In the data rows, 50 means zero.
A hidden rule labels the rows of this table. It goes by one to three of the table's principal directions, not those with the most spread.
[61 49 46 43 48 43 47 58 47 43 45 62 55 40 37 39 39 51 46 37 41 58 40 52 62 43 56 49 71 44 55 46 36 46 49 56 49 61 52
 62 57 50 53 57 48 49 44 52] t
[33 58 54 71 46 49 44 28 51 50 49 42 54 62 68 58 69 47 48 56 53 38 44 48 39 53 33 43 30 55 48 42 59 58 48 33 57 37 39
 45 44 46 40 46 50 67 47 48] l
[31 76 53 28 36 33 37 24 56 55 20 60 57 60 32 35 49 41 36 42 29 83 18 54 66 58 45 76 49 58 65 54 68 51 55 55 56 24 43
 46 57 42 70 61 43 48 50 44] t
[45 63 62 48 48 44 43 43 45 51 40 42 50 50 51 47 51 47 44 42 37 49 41 61 49 51 50 56 54 52 51 48 52 47 47 51 60 44 43
 52 59 48 41 65 46 55 50 53] x
[35 49 47 63 47 43 38 26 58 47 36 45 57 61 55 52 70 40 47 63 63 49 40 37 43 49 27 43 29 49 57 50 57 56 49 41 45 46 43
 37 43 41 54 49 50 56 53 45] t
[41 49 45 60 43 45 43 34 55 44 42 49 59 55 47 50 58 48 47 56 49 57 39 41 49 47 34 45 40 51 57 45 53 57 48 43 44 46 45
 47 42 46 57 43 51 53 48 43] t
[39 13 22 82 53 54 28 27 64 11 45 60 51 68 43 59 65 46 41 73 70 36 38 33 59 39 19 13 23 52 65 26 50 63 72 29 39 60 45
 51 30 47 70 38 61 61 44 39] t
[38 33 45 65 55 51 42 34 51 43 39 23 43 58 44 68 64 45 57 72 63 32 48 41 46 48 27 29 28 47 48 55 56 57 58 34 43 55 52
 31 42 52 51 46 45 51 59 54] t
[42 69 65 32 57 46 61 48 40 75 69 38 37 42 58 53 40 64 67 56 43 43 64 65 37 65 57 71 45 55 30 73 62 59 45 54 55 30 60
 40 59 55 41 48 35 53 63 52] t
[52 40 49 41 65 36 29 41 59 37 48 49 39 51 36 39 46 49 53 66 66 50 46 46 52 47 41 51 42 52 60 65 52 53 64 53 41 48 57
 42 60 43 67 58 40 48 62 41] g
[54 67 58 42 47 41 55 48 61 60 49 51 60 55 59 32 55 47 53 49 56 65 45 41 47 48 55 63 52 56 59 65 50 46 40 49 45 45 46
 48 54 37 51 45 46 47 50 44] x
[50 32 38 50 62 54 61 62 49 55 62 41 31 48 53 65 52 54 70 58 65 31 61 46 49 50 58 41 39 54 43 58 52 53 60 47 44 63 59
 45 42 55 48 43 49 46 58 58] g
[67 63 55 40 59 47 29 47 62 37 56 56 50 50 39 31 43 40 36 47 56 68 48 41 44 53 46 71 61 52 67 56 52 32 62 63 49 22 53
 53 69 49 67 49 49 51 55 26] t
[41 67 61 47 38 48 48 39 50 58 37 46 61 55 52 44 54 50 44 47 38 60 42 56 49 55 46 61 51 48 50 48 58 53 37 48 56 41 44
 46 52 46 46 57 47 51 48 54] t
[76 65 56 44 46 53 67 76 45 64 64 70 62 36 66 34 45 51 49 27 48 67 56 49 51 44 75 56 81 46 43 51 32 38 30 57 52 62 53
 62 59 48 36 51 53 49 33 54] t
[58 50 39 62 47 53 44 52 56 45 47 85 61 53 58 41 56 42 35 35 55 68 39 44 60 42 52 52 57 51 61 33 40 46 49 50 54 45 41
 61 47 39 52 48 61 58 32 43] l
[62 23 44 76 59 77 64 81 41 40 64 40 37 52 60 75 54 44 47 59 71 28 77 51 48 39 52 15 48 42 39 42 33 42 67 47 52 71 54
 47 45 61 41 44 71 44 45 57] g
[45 62 43 41 42 33 57 47 53 60 61 78 59 47 54 33 41 66 60 40 41 63 38 57 54 48 59 70 52 58 57 49 49 66 40 51 46 44 49
 64 46 38 52 39 43 56 45 47] t
[37 41 48 58 52 47 34 28 60 42 33 30 48 59 41 56 66 43 53 68 56 50 42 33 47 52 29 40 30 51 52 57 63 55 55 40 42 49 49
 35 44 50 62 52 47 50 59 45] t
[48 46 63 42 47 62 83 87 26 65 51 34 33 41 47 80 29 50 58 28 25 33 72 68 49 56 79 49 57 52 37 54 41 38 61 72 64 62 45
 65 50 68 34 56 62 33 56 69] l
[66 70 70 9 48 33 41 56 61 52 19 44 58 47 25 17 37 33 36 37 42 85 39 44 57 51 66 81 74 49 75 73 51 22 45 79 45 48 47
 50 71 40 68 75 45 23 62 43] g
[45 38 47 48 62 38 34 47 53 42 42 50 35 54 35 49 49 44 55 63 64 56 42 44 60 45 41 39 41 49 51 69 47 57 72 50 43 52 58
 39 62 47 68 60 43 50 55 48] l
[46 35 46 54 64 52 48 53 48 51 49 46 35 49 47 61 50 48 55 65 63 41 58 52 52 49 43 42 39 47 44 64 46 54 62 52 49 51 55
 38 51 48 55 54 50 49 59 49] t
[53 83 61 37 30 49 78 66 40 74 63 60 69 38 66 28 38 73 54 33 22 60 49 77 55 50 73 69 83 45 35 47 40 60 13 48 59 59 52
 64 55 47 29 50 45 55 37 63] x
[54 54 58 59 43 62 85 75 39 76 73 35 55 41 78 65 52 62 71 45 50 29 78 55 26 52 66 50 51 45 31 51 43 52 24 50 50 65 50
 53 38 55 19 34 55 47 52 65] t
[74 63 63 54 52 58 61 71 46 53 80 73 58 42 72 38 36 59 45 29 43 53 65 60 44 47 71 60 70 57 48 42 33 42 40 56 59 41 44
 74 59 48 32 40 55 58 34 44] x
[55 63 63 50 46 60 89 80 24 77 89 53 45 30 77 63 31 78 70 26 20 31 74 78 42 54 84 54 67 57 17 46 39 60 30 51 64 57 52
 72 49 64 13 41 49 58 39 67] t
[56 42 45 38 54 39 43 42 59 48 38 57 54 50 39 45 47 45 54 44 54 52 41 38 52 50 52 62 46 55 69 52 53 42 49 56 42 48 45
 55 44 41 55 48 43 42 57 48] x
[47 60 57 34 44 45 54 50 47 59 40 48 52 46 44 44 45 51 49 45 38 61 46 55 55 54 58 60 57 49 48 56 54 49 43 58 51 52 51
 48 54 50 52 61 46 42 52 55] t
[65 51 58 52 42 65 77 75 42 66 43 36 62 37 63 60 55 45 54 30 39 43 64 42 43 49 69 44 70 40 37 45 38 31 23 55 53 78 44
 58 41 57 24 54 59 40 45 67] t
[53 34 38 62 56 44 37 37 65 34 46 67 56 57 48 44 54 49 51 53 58 50 38 35 56 43 40 45 39 58 67 44 45 54 54 43 41 49 41
 60 41 38 59 40 51 57 47 39] l
[60 65 62 46 55 48 68 64 37 63 71 42 49 35 67 49 40 58 56 42 46 31 66 66 35 50 63 57 64 48 41 56 40 43 37 56 56 52 52
 55 56 51 25 49 46 53 53 54] t
[33 33 47 81 48 58 50 35 54 50 57 63 53 65 76 66 69 58 60 58 59 32 53 44 47 50 41 29 18 60 39 35 55 74 46 26 52 52 38
 53 31 45 38 38 53 68 37 58] x
[59 32 45 60 64 53 42 63 49 33 64 68 37 46 45 50 42 49 48 58 62 55 59 41 59 43 48 26 52 48 41 60 33 54 74 54 46 58 59
 55 61 56 68 53 57 56 43 38] t
[39 44 37 68 23 62 62 53 48 51 24 41 71 60 52 61 74 38 43 50 54 53 40 40 57 42 40 25 52 31 48 27 48 51 35 35 47 82 47
 40 32 52 45 50 64 44 37 72] x
[42 80 64 30 50 30 55 38 46 81 52 56 51 45 60 40 46 56 62 38 40 60 41 61 43 59 59 86 47 60 49 69 60 56 36 55 56 23 47
 46 58 37 38 50 31 54 55 51] l
[53 52 55 38 60 38 36 43 59 49 53 44 42 53 40 38 48 50 60 61 62 57 46 42 48 51 46 58 44 54 55 71 57 53 59 50 41 41 59
 40 64 47 63 50 36 49 59 44] t
[72 69 39 39 43 49 53 66 52 50 68 89 61 44 48 25 34 53 37 28 46 82 39 57 64 43 65 71 81 50 63 39 38 43 50 57 52 35 56
 66 61 45 58 37 53 52 32 39] x
[34 61 62 34 47 38 47 38 49 54 29 30 47 54 38 49 47 45 47 53 38 49 43 59 48 57 47 64 44 52 58 62 61 47 53 60 54 43 44
 43 54 47 54 64 45 41 67 51] x
[62 50 51 38 56 50 53 65 36 51 60 67 44 29 45 46 32 60 50 32 31 51 53 62 59 52 69 52 75 48 36 46 39 48 46 61 57 58 57
 66 58 59 44 63 47 54 43 54] t
[49 23 43 76 54 63 54 50 53 36 55 37 53 53 61 64 58 58 54 65 57 18 64 51 41 43 40 27 36 49 51 34 43 56 42 38 46 69 41
 55 29 49 37 40 59 52 53 52] g
[70 45 51 58 38 51 67 87 42 47 77 92 61 41 62 33 31 68 52 30 45 68 57 60 64 30 76 33 76 49 44 38 17 64 42 52 47 77 53
 79 57 48 45 44 58 52 20 58] x
[29 47 38 77 39 55 27 19 63 34 37 51 59 72 50 54 76 43 39 65 57 58 30 37 52 50 18 36 28 51 55 30 65 64 56 26 49 37 44
 39 40 49 64 43 55 66 41 42] t
[53 75 52 40 37 54 82 63 42 79 61 54 62 40 70 51 45 62 62 20 23 44 52 62 43 58 78 78 67 56 45 39 52 44 21 53 60 48 41
 70 38 51 21 37 50 52 45 62] t
[45 55 45 45 48 45 48 44 51 54 64 60 48 50 52 44 47 64 59 51 48 53 46 56 51 53 53 59 47 55 46 46 59 65 47 43 48 42 57
 51 50 50 52 43 41 57 47 51] g
[56 60 63 37 62 45 50 51 50 55 53 32 45 42 49 45 41 49 49 57 51 42 62 58 35 54 50 69 52 50 56 70 49 38 47 65 51 37 49
 44 58 45 46 54 46 43 70 39] t
[54 43 53 42 61 44 40 49 53 40 32 52 42 48 40 51 49 32 39 41 50 52 47 40 53 51 55 51 49 56 64 55 49 29 64 69 52 51 40
 55 52 48 59 67 57 41 58 41] l
[56 22 40 50 73 52 33 51 48 29 36 30 29 42 22 65 47 32 42 70 67 38 57 39 53 48 31 30 47 37 52 65 44 34 79 62 44 59 61
 33 56 60 70 64 53 40 69 40] t
[55 52 40 45 53 39 38 35 66 45 52 65 58 55 47 30 52 52 53 57 63 58 36 41 54 47 42 61 48 53 65 52 53 55 47 42 40 42 53
 49 50 36 61 40 40 55 50 41] g
[64 43 57 48 65 61 65 69 39 58 61 17 34 39 56 69 50 42 56 56 65 26 78 49 31 51 57 42 51 45 40 64 47 31 52 58 49 60 58
 37 51 60 34 51 53 36 65 54] x
[55 51 53 63 43 37 54 50 52 50 48 54 67 49 62 35 59 51 55 53 61 55 41 42 51 32 44 31 55 45 53 55 31 59 32 37 39 73 47
 50 51 34 42 48 46 55 38 54] l
[59 56 63 43 63 54 46 57 52 57 47 34 37 53 48 53 53 36 49 53 61 58 57 42 46 53 53 56 48 53 49 73 54 35 63 56 52 36 53
 36 65 51 53 55 48 42 57 45] x
[34 22 30 77 66 54 17 27 52 20 50 57 29 63 43 66 65 44 38 77 73 39 42 47 60 45 19 17 22 52 47 39 57 66 87 33 51 42 56
 35 48 54 70 55 54 67 46 39] t
[41 62 75 39 46 63 78 66 25 76 40 2 40 42 54 82 46 44 54 43 30 22 74 70 31 65 63 56 52 42 30 60 57 33 42 64 67 53 47
 39 50 67 20 63 52 34 68 72] t
[67 46 47 45 57 52 52 60 54 39 52 45 50 44 45 46 43 44 42 45 50 47 55 46 47 46 57 54 61 53 65 48 43 29 53 61 48 53 46
 60 48 50 51 48 58 40 56 39] t
[34 72 67 38 36 45 51 39 46 66 36 38 53 56 47 53 51 49 50 39 28 63 41 57 47 61 54 68 45 57 48 52 69 53 44 52 58 32 44
 46 54 53 46 56 43 46 52 57] t
[44 51 53 50 49 51 41 44 48 52 42 50 46 55 47 50 57 48 49 56 54 58 43 50 59 51 44 41 48 46 39 54 55 59 54 41 52 50 57
 37 59 52 54 61 44 54 43 58] g
Which label does each new row get?
[72 54 69 45 56 53 62 77 47 59 62 49 48 41 60 44 41 49 54 38 51 59 68 45 43 46 71 52 63 54 45 67 35 37 45 63 49 56 49
 58 63 50 42 53 54 40 47 48] >> l
[36 41 47 55 47 48 58 43 41 54 37 34 49 49 45 68 53 50 58 58 46 28 48 55 51 51 40 37 40 42 43 51 49 56 48 43 50 62 49
 43 40 52 41 51 45 50 57 64] >> t
[51 59 65 38 34 47 76 70 38 67 38 34 60 41 54 49 47 51 56 36 35 47 56 57 48 48 70 48 67 41 42 54 42 44 27 58 51 81 47
 54 49 53 31 63 51 35 50 73] >> x
[51 50 60 45 66 47 43 45 49 49 68 51 35 47 56 50 41 59 55 56 51 40 62 57 42 57 53 58 39 62 45 61 55 54 58 54 53 33 51
 51 57 51 49 51 43 55 58 40] >> x
[45 55 54 44 49 51 42 40 53 54 41 37 47 56 45 54 56 44 48 53 52 55 47 47 45 57 45 60 42 51 53 51 66 47 52 50 51 37 51
 37 52 52 53 53 46 45 56 51] >> g
[55 49 65 55 58 61 43 59 44 45 42 17 39 52 45 67 54 32 38 55 58 43 66 48 34 53 42 45 47 42 49 57 52 30 64 61 56 43 50
 36 61 60 48 61 59 40 62 47] >> t
[55 60 54 35 45 42 39 46 62 47 18 45 60 58 31 35 53 25 32 48 57 77 36 36 55 47 44 64 56 44 76 61 51 28 55 65 45 45 44
 40 58 40 69 60 54 32 57 42] >> t
[60 27 33 77 54 74 61 67 49 45 65 44 47 52 64 72 64 46 52 56 72 31 67 39 41 43 46 26 45 43 44 34 43 44 54 39 47 65 53
 47 34 58 40 32 66 51 44 54] >> x
[63 48 54 28 49 40 62 72 51 57 42 54 51 41 39 33 37 53 58 42 45 69 49 49 64 41 72 53 69 50 54 69 37 46 43 63 40 74 54
 56 56 44 57 61 47 31 51 56] >> x
[35 50 52 63 27 53 59 47 45 53 43 64 65 56 63 48 60 60 47 47 37 64 42 54 63 44 53 28 49 51 35 33 49 73 32 35 52 72 45
 54 39 49 46 56 56 54 27 65] >> x
[54 50 44 59 44 55 58 54 53 57 54 59 59 53 65 46 63 51 52 50 62 57 49 44 52 44 53 42 51 48 46 43 48 55 37 38 46 61 51
 46 43 44 43 44 53 52 37 57] >> g
[53 43 51 65 50 52 58 50 53 53 60 79 61 47 74 47 56 57 56 42 49 49 55 39 52 48 58 37 47 57 39 45 39 59 35 43 50 62 40
 66 40 44 41 45 55 63 33 50] >> l
[65 61 65 41 40 58 64 75 46 57 54 54 59 43 54 39 39 54 46 35 36 64 60 55 52 49 72 55 75 46 43 50 39 42 36 61 54 62 51
 62 59 55 43 56 56 41 41 56] >> t
[51 51 53 46 46 67 74 78 37 63 61 44 41 45 57 63 41 59 58 40 37 37 67 68 53 55 73 51 63 47 32 44 48 48 47 54 61 62 55
 58 50 64 35 52 57 46 48 68] >> g
[50 63 45 42 30 46 64 60 45 61 49 72 65 46 46 41 39 59 53 27 28 71 35 57 64 48 64 61 69 48 50 39 44 57 38 51 52 54 50
 66 49 50 49 43 48 51 35 60] >> t
[37 55 59 58 25 61 60 46 47 53 27 32 67 61 54 57 63 47 39 44 30 54 45 54 52 50 51 41 49 49 49 30 58 50 32 41 56 63 36
 49 36 53 38 56 59 41 41 66] >> g
[66 53 45 56 40 69 71 76 47 58 65 58 60 46 63 55 46 53 48 29 43 50 62 53 44 49 69 59 67 48 51 29 42 37 38 55 55 53 46
 67 41 55 34 33 64 46 40 55] >> x
[57 68 62 49 43 52 57 53 49 54 54 47 61 51 63 41 48 52 42 38 40 48 51 62 45 48 59 62 61 54 57 43 47 42 36 49 59 43 40
 58 53 44 33 48 51 51 46 50] >> g
[43 52 50 52 55 43 37 26 57 52 38 63 53 55 55 48 62 42 47 49 52 55 37 37 54 56 41 52 37 58 51 52 59 52 49 43 52 37 42
 46 47 42 53 55 44 60 46 45] >> l
[37 64 46 43 32 45 39 29 60 40 30 49 65 64 38 35 54 50 37 48 35 59 25 57 61 52 42 63 54 52 68 32 64 52 45 41 54 42 43
 53 47 45 57 52 47 52 48 51] >> g
[42 59 54 43 52 54 60 46 38 59 65 55 43 43 57 57 34 70 54 42 24 29 55 80 51 62 61 67 52 58 38 41 56 59 45 50 67 33 48
 63 46 55 33 47 43 61 52 55] >> g
[45 64 50 30 52 30 33 34 56 45 44 61 50 49 34 31 39 52 47 48 43 62 34 56 53 56 46 75 53 53 64 57 58 51 56 61 50 31 51
 53 61 44 66 58 39 53 60 38] >> t
[42 38 51 47 65 41 21 33 61 32 33 50 33 64 32 48 53 35 41 67 66 59 41 40 60 50 34 46 29 58 63 66 59 49 82 54 47 35 49
 37 60 44 78 63 48 47 60 36] >> x
[32 57 68 42 50 45 58 45 41 61 54 30 39 50 51 64 39 61 64 51 29 32 60 64 39 64 55 59 35 60 39 62 60 59 52 56 57 39 45
 54 51 58 42 52 42 50 64 55] >> l
[54 41 49 50 49 48 65 65 47 57 55 50 50 45 55 53 44 57 62 45 51 41 57 55 47 43 62 50 51 50 53 51 40 53 42 54 45 65 47
 58 43 45 39 45 51 42 52 59] >> x
[52 56 72 34 54 43 50 54 41 53 37 24 42 42 39 50 40 46 49 48 37 46 56 57 47 53 57 51 57 50 46 68 49 39 50 63 54 55 49
 46 63 55 45 71 44 38 62 55] >> x
